[[131, 117, 138, 141, 113, 150], [127, 130, 127, 128, 123, 130], [135, 123, 143, 115, 157, 124]] result: 130
[[125, 124, 117, 150], [127, 128, 122, 132]] result: 128
[[134, 150, 144, 154, 100, 99], [156, 152, 154, 126, 102, 101]] result: 152
[[126, 131, 129, 123, 124], [128, 126, 128, 130, 129], [108, 109, 104, 113, 114]] result: 126
[[140, 123, 155, 107], [138, 123, 118, 107], [140, 123, 146, 143]] result: 123
[[147, 129, 116, 147, 126, 124, 129], [138, 131, 114, 154, 119, 117, 129]] result: 131
[[108, 110, 129, 102, 130], [124, 116, 136, 126, 121]] result: 116
[[128, 100, 143, 129, 103, 151, 131], [109, 125, 121, 113, 122, 153, 137]] result: 125
---
[[108 153 103 123 132]
 [109 151 106 116 141]] value 141

[[108 116 123 122]
 [118 149 121 115]
 [138 143 125 129]] value 138

[[119 114 132 100 156 134 127]
 [111 130 119 152 125 150 114]] value 150

[[134 122 121 136 108 115]
 [104 104 131 106 145 149]] value 136

[146 155 154 148 149] value 149

[123 120 158 126 132] value 126

[137 145 104 123 123 136] value 136

[117 126 135 109 118 101] value 118

[128 145 156 149 128 127 134] value 145
---
[[ 98 118 100 119 133 153 116]
 [156 136 156 112 105 141 100]
 [137 117 107 151 105 123  99]] 99

[[118 129 125 131 112]
 [133 137 109 138 104]
 [150 115 132 149 122]] 122

[[122 143 118 114 118 119 152]
 [128 130 126 127 127 126 132]
 [128 129 127 128 127 127 130]] 130

[[115 110 111 117 108 122]
 [119 107 127 105 116 133]
 [122 110 134 122  99 139]] 139

[[115 113 131 118 119 114]
 [118 150 130 125 127 117]
 [140 154 120 137 136 137]] 137

[[131 115 114 138]
 [130 113 112 157]
 [118 112 112 146]] 146
---
[[113 119 136 128 129 112 117 141 137 134 107 121 130 111 126 130]
 [108 131 132 128 117 137 124 107 139 118 133 124 124 126 113 131]
 [119 127 129 124 112 129 123 106 141 113 127 128 125 129 112 131]
 [140 141 120 128 125 144 141 119 124 123 151 139 124 148 131 128]
 [139 123 131 128 151 117 132 147 106 138 126 134 135 129 137 122]] out 113

[[130 128 114 148 128 126 144 125 130 132 134 129 128 126 130]
 [134 128 121 143 123 129 143 123 131 128 149 128 128 127 129]
 [132 128 117 146 125 128 144 124 131 130 142 128 128 127 129]
 [136 128 125 138 121 131 140 123 131 126 154 127 128 128 128]
 [133 128 118 145 124 129 144 124 131 129 146 128 128 127 129]
 [136 127 131 131 120 132 135 122 131 123 156 127 129 128 127]
 [131 128 115 147 127 127 144 125 131 131 138 129 128 126 129]
 [135 128 122 141 122 130 142 123 131 127 152 127 128 127 128]
 [136 127 129 133 120 132 137 122 131 124 156 127 129 128 127]
 [136 127 127 136 120 132 139 122 131 125 155 127 128 128 128]] out 130

[[133 112 133 133 123 140 133 133 128]
 [133 124 130 134 141 147 134 133 141]
 [119 143 121 119 131 114 120 120 132]
 [122 128 127 118 129 135 119 115 128]
 [141 133 134 140 107 120 139 139 111]
 [107 130 117 107 130 122 109 105 130]
 [118 137 124 123 119 114 121 117 120]
 [122 118 126 123 152 138 123 123 157]
 [113 126 115 111 134 123 114 114 135]] out 133

[[105 118 124 126 120 133 114 117 132 145 130 137]
 [143 138 125 115 115 143 128 134 119 129 126 140]
 [132 128 120 131 134 131 119 130 123 107 127 129]
 [131 122 141 130 133 124 141 134 108 142 139 117]
 [139 130 134 128 132 126 139 135 117 128 132 121]
 [125 126 131 123 121 132 130 127 123 144 131 131]
 [130 127 138 135 137 114 142 130 133 132 129 114]
 [124 127 130 126 124 127 130 126 132 138 128 129]
 [139 137 128 120 119 135 132 132 128 131 124 134]
 [130 133 123 125 124 132 124 127 134 124 123 134]
 [126 135 118 121 117 135 118 123 143 125 119 142]
 [146 140 127 121 122 133 134 135 127 122 123 132]] out 105

[[127 118 127 122 124 125 128 139 113 138 131]
 [130 122 126 120 129 126 131 134 114 137 131]
 [129 120 127 121 127 125 130 136 113 137 131]
 [130 122 126 120 129 126 131 134 114 137 131]
 [138 139 124 122 145 128 139 120 133 129 129]
 [134 142 125 136 138 129 130 130 151 123 123]
 [134 143 125 136 139 129 131 128 152 123 123]
 [130 121 126 120 129 125 131 134 114 137 131]
 [131 135 126 134 133 128 128 134 142 127 125]] out 127
